One turn sends every row of this set to another row. A few are shown first. Where does it send the rows asked after them?
bizi: [2,27,-6,-8,16,-7,-10,-31,8,-11,-24,-18]
bemo: [3,19,19,-14,-17,-17,11,-2,18,-8,3,-10]
vuga: [-18,-3,15,-9,-21,-2,7,-2,3,-3,5,-7]
golas: [-9,-1,-14,-12,-13,-6,-6,-4,12,-1,-42,-33]
kozur: [0,10,-4,-3,3,2,0,-6,-13,-2,-5,15]
tagu: [12,9,25,-11,-16,2,-12,-11,18,15,-25,-22]
rit: [-8,20,13,-5,-1,11,-13,-36,9,-10,-25,-25]
seki: [19,0,11,15,-9,-17,-16,-13,20,-1,-12,-24]
nedo: [5,-16,-24,-3,-8,-10,-15,-4,-8,9,-24,-20]
ligi: [20,24,12,5,-16,-16,-7,-25,8,25,-19,-19]
nozar: [0,-5,-19,-17,-20,1,-8,-37,-11,-10,-14,-1]
litom: [-10,8,0,-3,-20,-1,0,-17,-24,12,0,-43]
rutab: [-2,18,1,0,0,-3,-27,-36,21,-4,-21,-18]
zem: [-27,-7,-13,-12,3,-10,-18,-8,5,-2,-16,-17]
taze: [15,0,16,6,-12,-20,-24,-7,15,-7,-19,-23]
Linu: [-2,0,-3,1,-24,1,-3,-21,-11,36,-4,-24]
fise: [8,13,-15,-11,-24,-24,-8,-17,-15,21,4,-36]
limi: [18,19,-23,-7,-21,7,6,-33,-3,-3,-27,-30]
kavot: [16,11,-19,-15,-18,14,14,-17,-9,10,-10,-33]
pim: [4,21,-29,-1,-7,-3,13,-34,-8,-3,-22,-33]
Zuk: [-7,8,-2,7,-25,-16,9,-28,-10,11,15,-21]
bas: [-13,13,-2,11,-21,-17,19,3,12,2,-11,-9]
Dilam: [-5,13,-11,-6,-12,-17,-12,-15,2,32,0,-41]
Sig: [-5,13,-15,-1,-6,-15,-3,-17,11,30,6,-38]
pafem: [-1,7,-14,-38,-11,2,-9,-31,8,-10,-15,-3]
tovu: [7,21,22,-2,-4,-5,-24,-13,-5,14,-29,-23]
pib: [-18,10,-3,5,-24,-21,15,9,-1,0,-11,-11]
ruvi: [10,18,17,-2,-21,-24,-20,-20,9,-6,-28,-29]
zava: [5,14,-18,-25,-21,2,-5,-34,-1,5,-35,-3]
vun: [11,11,-20,-7,6,-8,10,-12,-11,-22,-3,-5]
Kere: [0,14,-32,-8,-28,3,11,-25,3,10,-7,-36]
Fimob: [6,4,-14,-3,-11,-7,1,1,4,-12,-5,13]
Minu: [-1,12,15,-18,-11,-5,5,14,-9,-8,-4,-11]
fibek: [7,7,-28,-8,0,-1,-3,-15,-15,-6,5,4]
ler: [-11,30,-3,-14,2,2,-9,-30,14,-18,-21,-9]
Rono: [-15,21,5,-8,-19,-29,3,3,-4,-6,-4,-1]

bemo moves to Zuk
Rono moves to fise
Dilam moves to taze
Now find these:
vuga moves to Linu
seki moves to bas
nozar moves to zava
ler moves to fibek
tovu moves to Minu
nedo moves to golas
Fimob moves to Kere
rit moves to kozur
pim moves to bizi

One turn sends every row of this set to another row. A few are shown first. Where does it send the rows asked after them?
bosid: [-6,-37,11,15,10,17,-18,28,7,6,-8,11,-6,-2,0,23,1,13,-9,30,7,18,-43,-5,-7,16]
Vabi: [-5,-23,21,-15,10,9,-34,13,7,-9,9,2,-3,28,-22,-1,-25,-14,-38,16,8,4,-26,54,-27,0]
gog: [-10,-30,-6,-5,23,9,-20,23,12,-7,34,4,5,-13,-14,20,24,12,-20,12,9,-13,-22,25,-8,6]
turil: [-6,-46,11,0,26,11,-8,14,8,-33,15,-12,-17,32,-26,-4,9,-8,-46,15,-5,1,-8,-2,-13,-10]
zoka: [-12,-37,30,-22,44,14,-4,21,30,-14,-2,-4,0,25,-15,-6,-16,0,-1,-5,0,-10,-21,12,-43,-5]
mos: [2,-14,16,1,43,3,-10,12,4,8,-9,1,0,0,-31,15,1,17,-33,3,-3,15,-16,0,-24,21]
vogo: [-1,-11,20,-13,-4,13,-36,10,-5,-11,11,-5,-5,25,-21,-1,-17,-19,-26,32,7,8,-24,43,-21,3]
Lamor: [-13,-26,22,-23,16,-8,-8,20,-1,4,-10,3,-20,7,-6,29,-16,-5,12,25,-6,1,-22,23,9,8]
pigap: [-11,-50,-10,2,35,19,-24,30,10,-7,20,15,2,-8,-26,11,10,4,-23,16,12,-10,-29,30,-9,12]
lan: [-6,-9,22,-10,4,-1,-22,14,26,-1,16,-1,0,4,-19,14,-21,-6,-27,28,-8,21,-33,42,-9,4]
Pini: [-10,-22,14,-24,4,-5,-29,13,-17,-6,0,-8,-26,17,-4,27,-10,-13,14,9,-2,-6,-14,23,-3,7]
ruki: [-2,-33,34,-25,20,5,-6,15,18,-22,23,2,-19,6,-15,27,-13,-7,-11,-3,-13,14,-31,-24,-11,2]
povul: [-10,-39,4,7,9,16,-45,27,-18,-9,11,11,-10,8,-5,27,2,-1,-9,34,13,-5,-29,-8,-9,9]
peki: [-1,-25,18,-10,18,19,-32,10,5,-19,15,-19,-5,20,-25,7,-8,-16,26,21,-5,-7,-11,-10,-29,-6]
zisu: [0,-22,-5,-1,5,16,-10,16,8,-6,28,-12,2,-3,-4,7,33,14,-17,10,12,-3,-21,22,-13,3]
Fiz: [-5,-60,33,-26,13,7,-15,15,18,-14,-14,-14,-14,34,-10,23,-6,-3,-6,-4,0,2,-24,44,-14,5]
mafim: [6,-35,-8,9,4,31,-9,17,1,-6,10,-9,-3,9,-9,-10,27,6,-15,11,20,6,-26,26,-20,8]
kisum: [16,-20,1,14,18,3,-16,13,-11,-1,0,-12,4,-7,-34,31,-11,7,-24,7,-2,5,-22,-7,-25,0]
fevu: [-1,-54,-11,10,22,32,-18,25,4,-6,4,8,-3,6,-22,-7,13,1,-20,13,21,2,-31,29,-16,15]
fere: [-10,-49,34,-25,22,-1,1,21,20,0,-20,-1,-12,16,-10,25,-14,1,-1,17,-3,5,-27,36,2,8]
kana: [-16,-47,13,-5,14,13,-47,23,-12,-19,27,2,-6,27,3,23,13,1,-26,10,18,-18,-16,5,-22,-1]
Pasu: [-10,-21,19,-12,40,6,-5,20,39,1,-6,0,-5,4,-18,6,-22,10,12,4,-11,1,-31,1,-29,-2]
toz: [12,-49,31,-17,32,14,-17,7,0,7,1,13,-16,30,-25,14,-29,3,-14,-4,18,2,-16,-10,-27,-9]
nibal: [-1,-2,21,-11,-7,6,-29,11,7,-6,15,-6,-2,10,-19,9,-14,-14,-20,39,-3,18,-28,36,-10,6]
Riko: [8,-20,38,-33,10,15,-12,7,7,-22,7,-5,-25,21,-19,18,4,5,-9,12,-5,9,-32,-27,-19,7]
Kiram: [0,-51,31,-14,33,5,-10,14,14,-3,18,13,-13,10,-19,25,-34,-8,-14,-14,2,9,-21,-15,-17,-9]
det: [-8,-22,22,-12,15,1,-26,16,27,-3,12,6,0,14,-20,9,-27,-7,-38,13,0,12,-32,53,-18,1]
rig: [-6,-39,29,-20,32,22,-22,16,9,-25,10,-15,0,35,-19,-6,-8,-16,7,5,4,-15,-8,5,-42,-8]
mufod: [-15,-49,25,-6,18,11,-21,20,17,-11,17,-2,-1,28,15,14,18,15,-37,-9,15,-2,-21,18,-27,1]
zuvu: [11,-40,-1,12,8,8,-15,14,-7,-26,16,-20,-8,13,-31,19,-5,-8,-31,14,-3,-3,-18,-9,-18,-21]
nim: [-2,-14,11,-6,24,8,-22,13,23,-3,6,-9,-8,4,-24,15,-16,-1,28,21,-13,3,-25,-12,-21,-2]
Paf: [-9,-45,23,6,15,14,-4,25,28,5,-3,5,-1,11,14,14,10,23,-26,3,9,19,-37,11,-18,12]
vaf: [17,-30,35,-29,19,20,-18,2,-4,-5,-7,2,-22,37,-25,10,-6,10,-10,12,14,0,-22,-18,-28,-2]
Kes: [-6,-43,20,-25,3,4,-32,10,-7,-18,-2,-18,-22,34,-7,24,-5,-14,3,-10,1,-5,-15,35,-19,4]
Tov: [-11,-31,21,-7,47,9,-5,12,14,-12,0,1,-12,23,-25,-7,14,8,-46,7,-3,13,-8,4,-18,17]

Paf moves to povul
turil moves to mos
Kiram moves to Riko
Now find these:
mafim moves to pigap
det moves to nibal
Lamor moves to Kes
rig moves to Pasu

